One turn moves each row of this set onto another row. After a few examples, where does it send each row asked below?
Q_683: [ 1.09 -0.89  1.51 -1.51  1.95  0.01 -3.09  0.40  0.41  1.00  0.99  0.37
 -1.46 -0.07]
Q_9: [-0.95  1.50 -0.18  0.34 -0.21 -0.32  1.80 -0.79  1.56  3.72  2.08 -1.32
  0.57 -2.12]
Q_849: [-0.26  1.54 -1.03  1.20  0.25  0.60  1.41 -0.50  0.36  2.61  1.19 -0.37
  1.78 -1.76]
Q_119: [ 1.06 -0.65  0.35 -0.03  1.25 -2.28 -2.77  2.48  0.73  2.65 -0.17 -0.06
  1.59  0.74]
Q_535: [-2.13  2.24  0.25 -0.27 -2.33 -2.84 -3.08  0.07 -0.98  3.61  0.75  1.94
 -1.36  0.28]
Q_848: [-0.58 -0.03 -0.11  0.67 -0.14  0.06  0.85  0.40  0.95  2.04  1.86 -1.94
  1.74  3.10]
Q_43: [ 1.23 -1.81  0.69  0.44  1.67 -1.48 -1.52  1.88  1.82  2.82 -0.03  0.17
  1.19  0.63]
Q_890: [-0.97  2.00 -0.95  1.19 -0.13  0.24  1.76 -0.83  1.60  3.58  0.17  0.41
  0.17 -1.88]
Q_308: [-1.98 -1.07  0.82 -0.71  0.88  1.28  0.13  1.31  0.91  0.93 -1.50 -1.60
 -1.78  1.91]
Q_892: [-2.78 -1.27 -1.85 -0.94  0.07 -0.99  0.12  2.32 -1.32  1.24 -0.62  1.97
 -2.76 -1.06]
Q_869: [-0.39  1.71 -0.17  1.58  0.25 -0.43 -0.20  0.23  0.87  3.13  1.97 -0.34
  1.13 -3.08]
Q_796: [-1.80 -0.84  0.53 -1.66  0.92  1.34 -0.40  1.57  0.80  1.10 -1.24 -1.86
 -1.65  1.83]
Q_494: [-0.03  1.25 -0.91  0.95  0.36 -0.41  1.16 -1.96  0.33  3.35  1.74 -1.17
  0.74 -1.81]
Q_500: [-1.42  1.83 -0.29 -0.48 -2.86 -3.03 -2.42 -0.74 -1.62  3.68  2.12 -0.06
 -1.36  0.69]
Q_660: [-0.49 -0.47  0.10 -1.96 -2.84 -1.85 -1.48  1.70  0.36 -0.40  2.27 -1.80
 -1.47  1.90]
Q_624: [-2.23  1.45  0.84 -0.45 -2.91 -4.09 -1.44 -0.92 -1.09  3.10  0.09  0.31
 -1.71  0.77]
Q_748: [-1.22 -0.24  0.86 -1.33 -2.70 -1.92 -1.42  1.59 -0.46  0.75  2.62 -1.75
 -1.80  2.75]
Q_87: [ 1.11  0.50  0.16 -2.57 -0.95 -0.99 -2.29  2.14  1.46  1.08  1.92  2.15
  0.55  1.07]
Q_95: [-0.48  0.89  0.15  0.31 -2.71 -3.40 -2.00 -1.66 -1.59  3.06  2.12  1.19
 -1.49  0.14]
Q_741: [ 0.17 -1.30  0.33  0.41 -0.36 -1.08  0.82  0.23  0.72  2.22  1.39 -1.34
  1.91  3.24]
Q_350: [-2.33 -0.56 -2.28 -1.43 -0.09 -0.42  1.22  1.19 -0.35  0.82 -0.85  2.51
 -2.14 -1.15]
Q_255: [ 0.25 -0.83  0.93 -1.94  1.19 -0.05 -3.52  0.65  1.49  1.23  0.05  0.93
 -2.42  0.66]
Q_16: [-2.29 -1.32 -1.97 -0.07  1.26 -0.88 -0.35  1.14 -0.18  1.05  0.78  3.19
 -1.96 -1.55]
Q_65: [-2.95 -1.09 -2.96 -0.82  0.40 -1.73  0.95  0.98  0.60  0.48 -0.41  1.76
 -2.08 -0.79]
Q_288: [-1.88 -1.41 -3.03 -1.37 -0.30 -1.92  0.65  1.31 -0.05 -0.52 -0.24  1.18
 -2.33 -0.21]
Q_852: [-0.92  1.08  0.97 -0.50 -2.82 -3.69 -0.77 -0.80 -1.63  3.72  0.20 -0.03
 -1.04  1.93]
Q_403: [-0.33  1.56 -0.60 -0.41  0.40  0.63  1.76 -0.32  1.40  3.34  1.22 -2.20
 -0.02 -1.65]
Q_28: [-2.68 -0.54 -2.16 -0.26 -0.74 -2.07  0.33  1.69  0.14  1.20 -0.41  1.46
 -3.53 -2.21]
Q_141: [-0.13 -0.88 -0.25  0.81 -0.77 -1.44  0.77  0.38  1.11  2.13  1.80 -1.64
  1.69  3.28]
Q_973: [-0.37  1.79 -0.87  0.58  0.17  0.84  1.30 -0.12  1.24  4.16  0.71  0.76
  1.17 -1.62]
Q_215: [-1.33  1.19 -0.46  0.56 -2.73 -3.88 -1.04 -1.74 -0.61  3.84  1.83  0.96
 -1.85  0.31]
Q_73: [-1.79  1.41 -0.45 -0.91 -3.03 -4.11 -1.70  0.37 -1.51  3.90  0.68 -0.11
 -1.77  0.08]
Q_456: [-1.17 -0.22  0.57 -1.83 -2.97 -1.44 -1.36  1.93  0.72  0.02  2.29 -1.78
 -2.23  1.87]
Q_457: [-2.23 -0.98  0.10 -0.81  0.53  0.89  0.11  2.49  0.19 -0.18 -1.03 -1.32
 -1.55  1.94]
Q_335: [-2.30 -0.66 -2.61 -0.34  0.12 -1.76 -1.11  2.31 -0.11  1.02 -0.82  1.16
 -2.84 -2.19]
Q_585: [ 1.58  0.69  0.57 -1.39 -2.12 -1.78 -2.67  1.58  2.15  1.00  1.64  1.08
  0.59  0.83]

Q_288 moves to Q_852
Q_660 moves to Q_741
Now find these:
Q_848 moves to Q_457
Q_456 moves to Q_141
Q_95 moves to Q_973
Q_16 moves to Q_535
Q_43 moves to Q_255
Q_494 moves to Q_350
Q_28 moves to Q_215
Q_892 moves to Q_500
Q_87 moves to Q_119
Q_9 moves to Q_65

